0.00,-5.22,-5.80,-2.03,2.84,1.04,3.04 value -2.03

-3.80,-4.73,-2.76,4.82
1.82,5.26,4.10,-4.83
1.51,-4.25,-3.56,4.13
value 1.51

-3.79,-0.45,-5.90,-2.61,4.16,4.01,6.18 value -2.61

-0.75,-1.84,3.42,0.33,-1.41,-5.49
-0.72,-2.30,-0.92,-1.05,0.52,3.45
value -0.92

-0.23,1.67,1.02,4.66,3.25 value 1.67

-2.03,-3.19,1.87,-0.26,4.94
0.49,2.78,-0.41,5.45,-4.04
3.92,1.57,5.46,-0.20,2.30
value 1.57
---
[[ 3.06  2.44 -0.79 -0.10 -0.55  4.63  4.25]
 [ 4.15 -1.63  3.15 -2.08 -0.39 -2.02 -5.23]
 [ 0.66  4.22 -3.40  4.71  4.45  3.02 -2.77]] value 0.66

[ 4.12 -1.79 -6.13  2.38  5.26  3.34  4.43] value 3.34

[ 3.61 -2.23  1.78 -3.71  5.90] value 1.78

[ 2.14  0.73  3.91 -2.39 -4.91 -5.24 -0.11] value -0.11

[-4.82  2.22  0.64 -2.30 -2.39  0.72 -0.60] value -0.60

[-1.81  4.74  2.24 -4.51  1.26  2.93  5.19] value 2.24
---
[-2.86  5.19 -3.12 -4.38  0.02 -0.76] Answer: -4.38
[ 1.00 -3.60 -3.95 -5.25] Answer: -3.60
[ 5.52 -4.13  5.42  0.00 -3.07 -1.32  1.39] Answer: -3.07
[-5.34 -0.90  1.14  2.33 -1.38] Answer: 1.14
[ 3.30 -4.75 -5.05 -3.26  1.20  4.24] Answer: -3.26
[-4.87 -3.52 -1.21  0.82  2.07  2.23  1.29] Answer: 2.07
---
Input: [-784  771  511  407  489  810  351]
Output: 511
Input: [  0  35 203   7]
Output: 203
Input: [2 4 2 4 4 8 7]
Output: 2
Input: [-901 -738  237  656 -132]
Output: 237
Input: [61 38 17 84 64 52]
Output: 17
Input: [907 674 392 379 581 220 785]
Output: 392
---
[[609 383 377 886 401 768]
 [470 564 570 664 728 402]
 [669 795 825 162 477 673]] gives 564

[[ 506  399  -28  589]
 [  60 -823  965  121]] gives 399

[[ 34 -23 -19   0  -3]
 [ 34 -23 -48   0  -3]] gives -23

[[6 6 7 3 4 7 4]
 [7 5 2 1 1 3 2]
 [2 1 5 8 3 7 8]] gives 5

[[9926 2509 4149 2530 5912 9957]
 [3211 3195 2554 6900 5149 4919]] gives 2509

[[54 66 49 75 69]
 [22 50 76 44 48]] gives 66
---
[[-23  -1 -18  29 -24]
 [-36   1   2  47 -10]
 [-10  26 -21  16 -27]] Out: 16

[[80 20 35 37 48]
 [58 16 25 14 70]] Out: 14

[479 214 425 895 752] Out: 895

[801 197 403 366 568] Out: 366

[[ 865 -631 -154  455  394  485]
 [  58  167  135   10  128   54]
 [ 125  -80  393  209  156   70]] Out: 156

[49  5 12 60 94] Out: 60

[[  1  -3   2  -8  -9   2  -7]
 [ 11   4 -11  29   0  -8  29]
 [ -2   8 -47 -15  15  25 -10]] Out: 25

[[  5 -34  22 -21  30   5]
 [ -9  18 -21   5 -39 -16]] Out: -39

[130 175  61 194 249] Out: 194
---
[-675  748  483 -363   85] ⇒ -675
[6211 3486 4731 6715 2626 5385 8428] ⇒ 6211
[8 2 4 5 5 1 2] ⇒ 8
[48 77 22 64 84] ⇒ 48
[-36 -46   7 -13 -41  14  40] ⇒ -36
[8834 2702 2504 3006 2923 7493] ⇒ 8834
---
[-4.87 -1.02 -5.67  0.88  1.41] → -5.67
[-3.15 -2.84  1.52  4.75  5.42 -0.88 -0.40] → 5.42
[ 0.92 -2.14  4.51 -1.49  2.00  0.22  0.47] → 2.00
[ 2.04  0.47  6.18 -0.80] → 0.47
[ 4.49  1.77 -0.53 -5.88] → 1.77
[ 3.62 -4.89  0.63 -3.33] → -4.89
[-0.18  2.97 -5.87 -3.06 -1.72  4.23] → -3.06
[-0.56 -0.97 -1.36 -0.62  4.91] → -1.36
[6.11 0.03 1.70 0.19 2.15 2.04] → 0.19
---
[-32  49  13   4  -8] --> -32
[5 8 1 8 3 4] --> 5
[19 24 92 71] --> 19
[-497  124  373 -797  720 -857] --> -497
[-348  -80  577  641 -809   10 -111] --> -348
[5464 1431 2766 8246] --> 5464
[8812 6266 1321 6202 5132 4850] --> 8812
[5587 3591 5878 9819 7599 2057] --> 5587
